A single turn carries every row of the set below to another of its rows. Some are shown first; where does it send the rows asked next?
J: [-24  -1   9 -14 -10  -5  -8  -7   4  -1  -8  -7  -7 -26  -4  15 -34]
T: [ -4 -19   8   1   5 -12  -4   6  26  27   7 -26  -6  14 -36 -17 -16]
X: [-43 -19   6 -14 -13  25  -9   6  29  17   8 -12   1  10 -13 -14   5]
E: [-27 -22  19   8 -10   1  18  25  17  -4 -27 -16  22 -10  -2  -7 -27]
L: [  6  -5   3   2  13 -17  -2  22  10   5 -16 -20  -6  -6 -32 -19 -21]
M: [ -4  -5  -2   3  15 -21 -10   7  22  23   4 -16  -4   9   0  -9 -38]
W: [-38  -5  22 -20 -13  -7  -6 -12  18  20   5 -18  -4 -12  -5  13 -25]
U: [-31 -17  -1  -5  -4  25  -9  21  12 -11 -17  -8   7  -4 -29 -11   8]
B: [-40  -6  17  -5  -9 -11 -11 -13   2   2  -9 -19  -1 -14 -25  14 -14]
C: [-13 -19   6   3  21 -22 -14   0  26  21   9 -22  -7   3 -27 -14 -21]
Q: [-35 -21   4 -15 -15  30  -5  13  33  19   6 -10   8  14  -8  -8  -1]
A: [-34  -7  -3  -5  -3  21 -11  18   4 -14 -20  -5   1  -8 -21 -14   6]
Z: [-23  -2  -8 -17 -14  27  -6  19  18   4  -4   3   0  -3  17 -10 -20]
F: [-19  -4  -8 -16 -10  29  -3  29  18  -1 -13   2   7  -5  10  -7 -18]
P: [-24 -36  10  13 -21  10  13   9  26   5  -7 -11  17   5   0  -2 -37]
G: [-29 -44  22   4 -10   8  14  11  29  -1  -7 -16  14 -15 -21 -12 -21]
K: [  8  -1   1  -5   2 -12   1  19  23  26  -1 -17  -5  10  -3 -13 -37]
Y: [ -7  -3   2   3  27 -26 -11  15  12   7 -11 -18  -4  -8 -18 -14 -25]

K goes to L
F goes to U
Now find these:
C goes to M
A goes to X
E goes to G
W goes to J

A single turn carries every row of the set below to another of its rows. Some are shown first; where does it send the rows asked next?
bon: [ 21 -13 -26  -4  -8 -11  -9  -4   0  12 -24  30 -26 -13  11   0  16 -12
   6   9  15  12 -25   6 -26 -19 -12 -17]
mut: [  9 -19   0  -2 -49  -9 -25   4   0 -18 -27  15   4   4  18  -6  28  -7
   2  -3  38 -11 -19  16 -26 -13   4  13]
Zet: [  1  -6 -22   5  10   0  -5  11  -2 -24 -23   2  -4  24   5  -1  -5  -3
  -7 -11  15  -6 -21  23 -29 -17  -1  30]
Bidud: [ 17  12  -5   1  -3  -7 -20 -26  19  16  -3 -14 -15  -8  19 -13   9  10
  -8   4  21  -1 -25   2   9   2  12 -12]
Kun: [  0  -2 -17  -7  15   9 -10  10  -1 -14 -16   3  -4  20   7   3  -8  -1
  -9  -6  21   4 -22  23 -33 -10   1  29]
tize: [ 30 -19   0   2 -18 -12 -21 -13  -2  -5 -13  -3   7  -3   3 -11  14 -19
   6   4  13   1 -33  15  23 -14  35   4]
botet: [ -1   0 -19   2  19 -10 -34 -19 -15  -2 -31  14  -7  10  22   7  34  11
   5 -20  36 -10  -8  -5 -13 -14   1  -1]
Topo: [ 11 -21   2  -3 -42   0 -27   1  -1 -14 -25  14   4   1   8  -2  27  -8
  -6  -1  36 -10  -5  17 -34 -12   6  14]
tinif: [ 11 -18   2  -5 -48  -3 -23   4  -7 -16 -24   6   3  -5  21  -2  23  -2
  -1  -9  33  -1 -15  17 -30 -15   7  18]
Pil: [ 18  -6  -5   1  -3 -24  -2  -7  16   9 -25 -10  -2   2   4 -13  -8  -5
 -22  25  27  10 -41   0  -3 -14  21   7]
doda: [ 18 -26  16   1 -12 -11 -18 -18  14  13 -42 -21 -15  -6 -11 -17  22   7
  -3  -6  26 -11 -27  16   9  -9  22  -5]
vumok: [ -7 -32 -16   0  -8 -11   6  -3  13  -1 -38  13 -48  -5  18   6  19  21
   4 -16  27 -20 -11  19 -11  -8  13   8]
Famar: [ -3 -31  -6   7  -6 -16  13   0   3  -3 -28  19 -43  -3  13  13  18  21
   3 -11  30 -17  -6  20 -13  -4  14   3]
pibe: [ -5  -2 -17   3   7   7   0  13   3 -17 -29   3 -11  31  12   2 -11  -3
  -1 -10  21  -3 -17  25 -24 -15  -3  24]
mon: [  5  -1 -14  -1  12 -13 -35 -21 -21 -10 -25   5 -13   8  23   5  34  11
  -2 -23  34  -9   0  -2 -10 -15  -4   2]
Vatu: [ 13 -14 -17   2  -8 -16  -4   5  -1  14 -19  28 -24  -4  13  -1  16 -13
   3   8  12  17 -14   0 -25 -20 -16 -15]
zifi: [  8   1 -18   0  11   5  -5  10  -7 -20 -24   4 -10  23   7   3 -11   2
  -5 -14  17  -3 -19  28 -25 -18  -5  27]
gul: [-11 -25 -14  -1 -13 -14   6  -4   9   2 -35  17 -46  -7   9  14  14  25
   0 -16  31 -12 -11  19 -12  -6  13  10]
fola: [ 10 -32 -17 -27   3 -20 -27  15  -7 -19 -28  33 -14  23  25 -16  13   1
  18  -6  26  -2 -18  19   5  -9   7   3]
Fam: [ 21  -8  -2  -8   1 -19  -6 -12  18   5 -22  -5   0   3   5 -16  -7  -5
 -20  30  25  11 -45  11  -3 -13   7   3]
Sos: [ 23  -5  -2  -2   0 -21  -7   0  12  10 -27 -18  -3   0   3 -18  -6   1
 -15  29  31  12 -40  12   0 -11  11   5]
fir: [  2 -18  11  -3 -43  -8 -23   3  -5 -14 -24  -1   0   3  13  -1  29 -13
 -11  -6  32  -6 -11  13 -34  -9   9  12]
Fisu: [ 27 -12   0   1 -18  -4 -23  -7   2  -7 -14  -2   5  -1  -3 -16  13 -14
   3   5   3   1 -32  15  22   3  32   2]
vapub: [ 14 -40 -13 -28  -3 -21 -15  12 -15 -24 -26  25 -24  23  17 -13  15  -8
   9   4  18   0 -13  24   9  -7   8  -1]
zase: [-11 -25  -8  10 -16 -16   8  -2   9  -5 -35  14 -42   2  19  12  19  21
   6 -13  37 -17 -12  21  -9  -8  15   7]
gel: [ 13 -25  16  -8 -14 -12 -14 -21  22  16 -36 -15 -17   2  -7 -13  20   3
  -7 -15  26 -16 -26  12  11 -12  29  -3]
Todim: [ 14 -24  -9 -16  19  -3 -23 -19  15  -9 -21 -10 -10   4   7  -3   5  -8
  -1   7  28 -10 -20   9  40   4  10   5]
letif: [ 19   5   3   4   2 -12 -22 -37  18   8  -4  -8 -16 -12  23  -8  10   0
  -9   6  24  -6 -24   3   8  -6   8 -14]
los: [ 22 -19 -17  -8  17   0 -31 -12  15  -4 -22 -15 -14  -1   2 -10   6  -1
   1  11  31  -3 -20  11  36   1   8   8]
penu: [ 14 -39 -14 -29   2 -13 -18  15  -8 -18 -19  34 -19  19  23 -12  14   2
  12  -1  21   6 -10  22   3  -5  12   0]
tati: [  9 -14  -4  -3 -44  -5 -27   3   1 -16 -26   7   4  -2  22  -1  29 -11
  -5 -11  32  -5 -16  17 -32 -14  16  14]
Laga: [  9 -14  16  -1  19 -12  -2  -9  10   4 -15  -9 -13  10   6 -15   3  17
 -14   3   8 -21 -38  18  11  -7  14  25]
tuk: [  7 -35 -27 -30  -1 -22 -18  19 -10 -17 -26  26 -18  18  27 -12  15  -5
  10   2  23   2 -15  20  11 -10   8   9]
Nuf: [  5 -35 -18 -36  -3 -22 -21  17 -11 -19 -29  27 -17  18  21 -10   9   0
   8  -6  24   2 -11  14  10  -2   9   6]
zudo: [ 12 -20  12   3   6 -13  -2  -2  12   3 -14 -15 -17  13   5 -21   5  14
 -14   5   8 -20 -33  12  15 -16  12  32]
Fitu: [  8  -3 -16  -4  18  -7 -36 -22 -13 -14 -20   8  -9  10  11   9  38   5
  -6 -23  38 -19  -6   3 -12  -7   0  -1]
sizoz: [-11 -31  -5  -2  -2 -13  11   0   1   7 -32   8 -48  -6  21  11  15  21
   2  -6  28 -12 -11  17 -13  -5  14   9]
rarod: [ 21   3  -4   0   6  -7 -18 -32  19  15  -6 -15 -18  -7  26 -14   2   5
  -3  -3  24  -6 -24  -3   4 -11  12 -11]
nasug: [  5 -10  12   2   6 -17  -6  -2   7   6 -13 -14 -15  13  -3 -23   6  19
 -13   4   6 -19 -32  15  15  -1  15  22]
Fek: [  3  -3 -16  -5  19  -5 -30 -16 -17  -2 -24  10  -3   9  19  12  35   7
  -5 -15  43 -13   2  -2 -15  -8   3   2]
niz: [ 21 -23  11  -2 -18  -3 -20 -13   3  -8 -14  -4   9   0   4 -12  12 -22
   2   7   4   6 -33  18  20  -7  28   6]
Komum: [  7 -26  23  -2 -11 -12 -15 -24  18  19 -40 -12 -14 -11  -6  -8  21   1
  -8  -4  22 -12 -28  14   6 -11  25   1]
Gil: [ 10  -8 -22   8 -10 -10  -4   6   2  11 -32  25 -18  -2  15   0  14 -14
   9   3  13  17 -26  -4 -25 -21 -17 -10]
dol: [ 12 -12 -28  -1 -12 -24  -1   0  -1  10 -32  21 -21  -5  13  -5  14 -14
   5   2  13  13 -25   3 -27 -23  -9 -20]
Nusul: [ 16  -9 -26  -5 -14 -18  -4   0  -1   7 -32  26 -21  -1   6   0  15 -11
  -1   2  12  17 -25  -3 -23 -19 -17 -17]
Tuv: [  0  -7 -14  -4  10   7  -1   7  -4 -16 -24   2  -4  33   2   1  -7  -1
  -8  -6  24  -1 -12  26 -31 -14  -3  20]
Zigem: [ -2  -1 -18  -4  16 -13 -33 -17 -10  -5 -20   0  -9  10  24   3  36   7
  -2 -28  35 -16  -4  -1 -13 -14  -5   2]
mogab: [ 16 -23 -20 -15  15  -4 -29 -14  18  -3 -12  -8  -7   3   0 -10   4  -7
   1   6  27  -8 -24   0  35  -3   6  11]

Bidud goes to Sos
tinif goes to Nuf
Vatu goes to Tuv
Now find these:
letif goes to Fam
Pil goes to zudo
Fitu goes to bon
Zet goes to vumok
Gil goes to pibe

A single turn carries every row of the set below to another of its rows. Some are shown first; where does it send the rows asked next?
Taf: [-14   0   4   9  10   6  -6  -5  12 -29 -18   9   1   4  -6   3   9 -22
  -5   5  24   3   2  10   4  21  15  -3   8 -10]
ginu: [ 26  -8   6  11 -16  -4  -4  -5 -23  -1   1   5   5   4   2   4  28 -16
   8   6 -25  27  13  -4   0 -11  14 -26   2   8]
Bipa: [ 11  17  -3   2  -1  13   7  -4   1   0  20   1  -6  12 -16  12   3 -21
   1  -5  -7   2   9   5  14  -1   8  -5 -14  16]
Ziv: [-12  13  14  10   4  22  -2  14 -12  11  -1  21 -10   8 -12  -6  15  14
  15  18  -9  -2   3 -32 -28 -27  -1 -24  14 -29]
masim: [ 14  11 -13  -8   2  10  -5   7 -25 -16   6  20   3   3  -1   9  -9  -8
   6  10  -6  14  24 -11  -9  -8 -10 -41 -20  11]
zapiv: [-20  12   5  -9  21  12   0   0   0   9  15   9  -4  23 -18 -16  10   4
  20   1  14 -15  -3 -21 -25 -10  11   0  20 -24]
teses: [ 13  15 -14  -9   7  13  -7   2 -23  -9   4  19  -1   4  -6   9 -11 -10
   7   9  -3   9  29  -5  -6  -7 -14 -40 -18  10]
Zate: [-20 -11 -17  -2   6  17 -40   3  -7 -18 -20   8  16  -7  -6  -2   3 -21
  28  18  26   9  -5 -27 -14 -18  -1 -17  18 -10]
sig: [-15  -8   7  17  -8  17 -29  -4   7  -1 -15  -7   1 -13 -17   4  19 -20
  24  13   7  10 -13 -21   6 -21  20   9  18 -14]
tudol: [ 18  -4   7   9 -13  -8  -7 -12 -27   3  -2   6   7   4   2   2  28 -20
  10   8 -25  27  12  -5   6 -12  10 -29   2  10]
niker: [ -7   9 -17 -27  23  19 -14  13  -5  -8  11   8  18  -5 -25  -8 -19  -6
  18  17  10  -8  -1  -9   3 -21   1  -5   9 -10]
dob: [-21 -11   7  14 -19  18 -28   2   7   0 -18  -5   3  -8 -16   5  19 -25
  21  11  12  13 -11 -24   3 -19  14   5  16  -8]
pidod: [-11 -10  -4 -10   3  18  -4 -15 -16  19   1  -1  23   0 -13  -9  41  -4
  23 -12  -6  -3  -4 -14 -12  -9  23   7  11   2]
dalo: [ -2 -13 -13  -8  13  10 -20  -8 -35  11 -13  13  17 -11  -8 -10  33  -1
  34   8  -4   6  11 -23 -31 -23   3 -19  16   0]
fesu: [ -7  -4 -13 -10   9  12 -20 -12 -35  13 -11  14  13 -13  -9  -7  29   1
  37   9  -9   8  18 -28 -27 -22   5 -23  10  -1]
betim: [  0  -8   3  25  -3  -1 -11  13  -8 -26 -34  24 -11  -5   0   6  12 -10
  -8  24   4  21  19 -13  -7  -7   2 -24  -1  -3]
sak: [  6  -2  -7 -15   9  -6 -12 -21 -22  -8  11  10  29  13   3   0  12 -23
  17 -10   5  14   7   7  -4  19   7 -27   6   1]
rifaf: [-14   0   2  11   6   4  -8  -2  16 -28 -16   9   1   6  -6   2   8 -24
 -10  -1  22   3   6   8   1  17  12   0   5  -3]
Zoz: [-16 -11   2  17  -9  15 -29   2   7  -6 -14  -9   3 -10 -16   2  17 -25
  20  13  10   9 -15 -22   2 -27  13   7  20  -4]
regu: [-19  -6 -16  -6   9  15 -42   0 -10 -14 -23  13  16  -6  -3   0   6 -13
  29  21  26  12  -5 -32 -11 -13   5 -18  13 -17]
darif: [  8  10  -4   2  -3  10   9  -5   1  -8  25   2  -5   9 -17  10   1 -21
   5  -8  -9   4  12   7  11   3  12  -5 -10  13]
fev: [  5  11  -3  -1   7  16  -7  24  -8   4   5   8   2 -12 -30   0  -2  -7
  12  27 -13   4  -8 -20  11 -41   2   0   6  -1]
fivem: [ -1   1   3  22   0   5 -14  13  -6 -27 -36  23  -6  -6   2   5  11 -16
 -11  22   5  18  16 -12  -9  -5  -3 -29  -1  -1]
Girep: [  3  10  -3  -4  -1  17  -7  27  -8   9   5  12  10 -14 -27   8   1  -4
  14  29 -13   8  -7 -15  15 -35   2   0   2  -1]
mabig: [ 14  -2  15  28   3   7   9  -4  -4   3 -11  12 -26  22  -8  13  23  -3
  -4   7   5   5   5 -12  -1   4  27  -6   0 -13]
Senoz: [  8  17  -9 -10   6  10  -6   1 -25 -11   8  17   3   0  -1   7  -7  -9
   8  12  -7  13  24  -5  -5  -8 -16 -42 -19   9]
Vomu: [  6  -1   1   1  23   4  -9 -12 -17  -3 -15  24  -7  28   1   7   1   3
   5   6  27   1  19  -8 -17  15   5 -31   3 -25]
sosom: [-23 -10 -14  -5  -3  22 -38   4  -7 -13 -24  12  15  -5  -6   0   5 -22
  29  17  26  10  -4 -28 -14  -8   4 -21  16 -14]
damut: [  9  -9 -10 -15   7 -10 -12 -14 -20 -11  13  13  27  16   1   1  10 -19
  17 -11   8  16  13   7  -9  19   7 -23   3   1]
luno: [-28  12   4  -6  13  16   1   2   5   8  14  14   0  26 -15 -12  10   9
  17   3  11 -13  -1 -20 -19  -6  11  -3  18 -28]
nar: [  8   2  18  28   6  10   9 -11  -6   6 -15  10 -25  20  -4  10  25  -2
  -5  12   4   1   4 -10   3   2  24 -10   1 -15]
buza: [ -4  13  12   6  11  17  -3  13 -16  12  -1  15 -14   8 -13 -11  16  10
  18  19  -6  -3   2 -35 -32 -32   1 -21  16 -22]
Batiz: [  9  -6  -8 -15   8  -7 -13 -17 -17 -10   7  10  31  16   4  -4  14 -21
  11 -12   4  14  10  12  -5  17   8 -22   8   1]
lagu: [ -6 -13 -12 -10   9  16 -15  -7 -37  14 -14  20  21 -11 -12  -8  32  -1
  32   3 -11   7  13 -24 -27 -16   4 -22  11  -2]
sul: [ 16   1  20  28   4   7   4  -9  -6  10 -13   9 -24  23  -6  13  22  -2
  -4   8   3   5   7  -9  -1  -1  21 -11   4 -16]
relov: [ 23  -6   6  13 -11 -10  -9  -6 -24   2  -5  11  11   4   1   1  30 -19
   6   6 -26  28  13  -3   1 -11   7 -27   5   9]
pozu: [ -8   1  -5  -9   7  17  -9 -18 -13  16   7  -5  19  -3 -12  -4  39  -7
  29 -11  -1  -3 -10 -17 -13  -9  24   9  11   3]
Zak: [  5  19  -4   2   0  11   9  -6  -1  -3  25   2  -4  10 -14   9   6 -23
   6  -2 -11   4   7   8  16   2   8  -7 -10  14]
noza: [ -4   1   7  21   1   0 -12  10  -9 -25 -38  22  -8  -6   3   6  14 -11
  -9  28   8  21  13 -13  -3  -6   0 -26  -2  -4]
lef: [ -5 -10  -5  -7   9  13  -9 -15 -15  15   2  -6  19  -1 -13  -9  42  -8
  27  -8   1  -3  -7 -13 -16 -14  22  10  18   3]
Biku: [  5  -6   4   0  20   6  -7  -9 -19 -11 -16  23  -9  19   0   7  -3   7
   4   6  27   3  24 -10 -22  14   6 -31  -2 -25]
zud: [-29  16   4  -9  22  10   0  -1   3   7  12  15  -1  13 -17 -14   9   5
  18   1  15 -14   0 -21 -21  -4  13   4  16 -24]
Kego: [ -8  -5   1  10   7   7  -5  -1  13 -32 -13  10   4   6  -2   5   8 -18
  -7   0  25   3   2   7  -2  21  17  -2   5  -9]
peka: [-12  11 -13 -31  18  17 -18   9  -6  -8  13   9  25  -9 -16 -10 -18  -5
  21  16   7  -2   0  -8   4 -17   2  -8   8 -15]
lik: [-10   8 -19 -31  13  22 -13  15  -4  -4   9  11  23  -6 -23  -2 -16  -3
  21  20   8  -3   3  -2   9 -15   2  -6   8 -11]
Rida: [ -2  -1   5   4  27   5  -6 -13 -20  -5 -18  26  -8  19   1   8   2   4
   5   8  28   0  19  -9 -17  15   3 -31  -1 -24]
nik: [ -9  18  11   8   8  21  -2  13 -12   8  -7  19 -13  -2  -8 -11  17  11
  14  22 -10  -3   3 -36 -27 -29   7 -21  13 -23]
pugo: [  1  14  -3   2   3  12 -10  22  -7   7   8  13   6 -15 -24  -1   4 -10
  17  28 -20  11  -9 -22  15 -36   7   1   6  -3]

nik goes to pozu
rifaf goes to teses
Now find these:
ginu goes to Kego
niker goes to buza
sosom goes to Girep
Rida goes to tudol

A single turn carries every row of the set below to another of its rows. Some are shown first; where does it send the rows asked next?
zevub: [  5   5   5   9 -16  15 -36 -23   8   0  -6   1  -3 -14  10  -2]
paro: [  9 -15   2  -6 -28 -19   3  10   8  -7 -14  14 -12  -6  -8 -12]
giko: [  6  -5  -4   8  -1 -14  32  -8   6 -20   3   8  10  -1  13  -6]
Beref: [ -7   1  17  25   9  -1  -7   5   9  20  17  -6   9 -25  -4  -2]
liko: [  3   3   8   3 -18 -18   0 -15  14 -14   8   5 -23 -18 -17 -16]
Vopab: [  7 -21  -3   6  12  13   6   9   1   2 -19 -11  16 -14   4   6]
fem: [  0 -23  -5  -5  -5  -5  -8   1   8   2 -29  16  -1  13  13 -20]
zum: [ -5   7   3  20   6  -5  12  -9  27   7   4   7   2 -23 -23 -12]
tade: [  0   0   4   1   0  41  -3  -8   5   8  -1  10   8 -16  14  -4]
deto: [ -9   2 -14   6 -11  -6   4  -4  -1 -25  -1 -15  -9 -12  -2  16]
lov: [ -5  -3  -2  19  -7   4  -3  -3  20  -2  22 -17  29  -5  22  -2]
rasik: [-10  -3   8  19   3 -34 -17 -12  22  -4  -1   6  -9  -8   1 -15]
kebaz: [  5 -24  -3  -1  -1  -2 -19  -4  -7  21  -8 -28  11   4  -3  -6]
guza: [  4 -12 -12   8   9  -3 -35 -13  -6  -6   0 -16  14   3  14  -5]
Zuze: [ -1   4  13   4  -1  -2  26  -2  -4  14  13  27  -1  -6   2 -16]
gega: [  0  -8  13   8 -11  -5 -35   2   0  29  -6  -1   2 -12  -1  -1]
nofam: [-17  -8   0   1  -3 -16 -10 -16  17  14  21  -3   3  18  10 -32]
Ralug: [ -8   8  -5  14 -35   4  -7  13  -2 -13   2   6  -3   1  13   5]
fedut: [  4 -11  -8  12  -4  -3  16   9  25  -2 -23   9  15  -9 -11  -6]
rol: [ -1  -2  -7   2   0   7 -43 -16  -3   0   4   3   9  -2  20  -5]
dero: [  0 -16  -5   2  18  -7 -35  -6 -13  12  -2 -11   7  -4   1  -4]
Genar: [-20   3  -2  -7 -23  10   0  12 -12  21  15   5  -7   2  -1  -1]
Fegu: [  2  -8  -9   1  -6   5 -24 -30   8  -4   6 -30  10  -1   9  -3]
ves: [  0  -3   3   8   7   3 -42  -7 -12  17   4   4   2  -5   6 -10]
kezu: [  2  -6  -5 -19 -17   6  12 -21   5  -6  12  -2 -16   1 -12 -26]
Gefuv: [ -7  -4 -11   9 -17  -1  14   2  32   8  10   4  27   7   2 -18]
femuf: [  1   7   4   4 -14  -2  23  -7   7  -7  13  28   8  -1  21 -11]
kur: [ -1 -15  -3 -11 -31 -18   7   4   9   5  15  -3   0  13  -3 -25]
Norom: [ -4   4  -7   1  -3  28  17 -15  21  11   5  12   7  -4 -11 -23]
gavir: [ -3  -7  -2  -6  14  12  -5 -29   4  -2 -14   8 -19   1  -3 -26]
Pem: [-11   0  -5   7  -1   4  10   0 -18   3  11 -22 -14  -2 -19  -4]
benun: [  2  -7   5   6  12 -18  35  -3  -4   2   6   7   2  -8  -5  -9]

Gefuv goes to fedut
rol goes to guza
Now find these:
liko goes to kezu
Vopab goes to Beref
rasik goes to gavir
kebaz goes to gega
Zuze goes to femuf
Pem goes to Genar

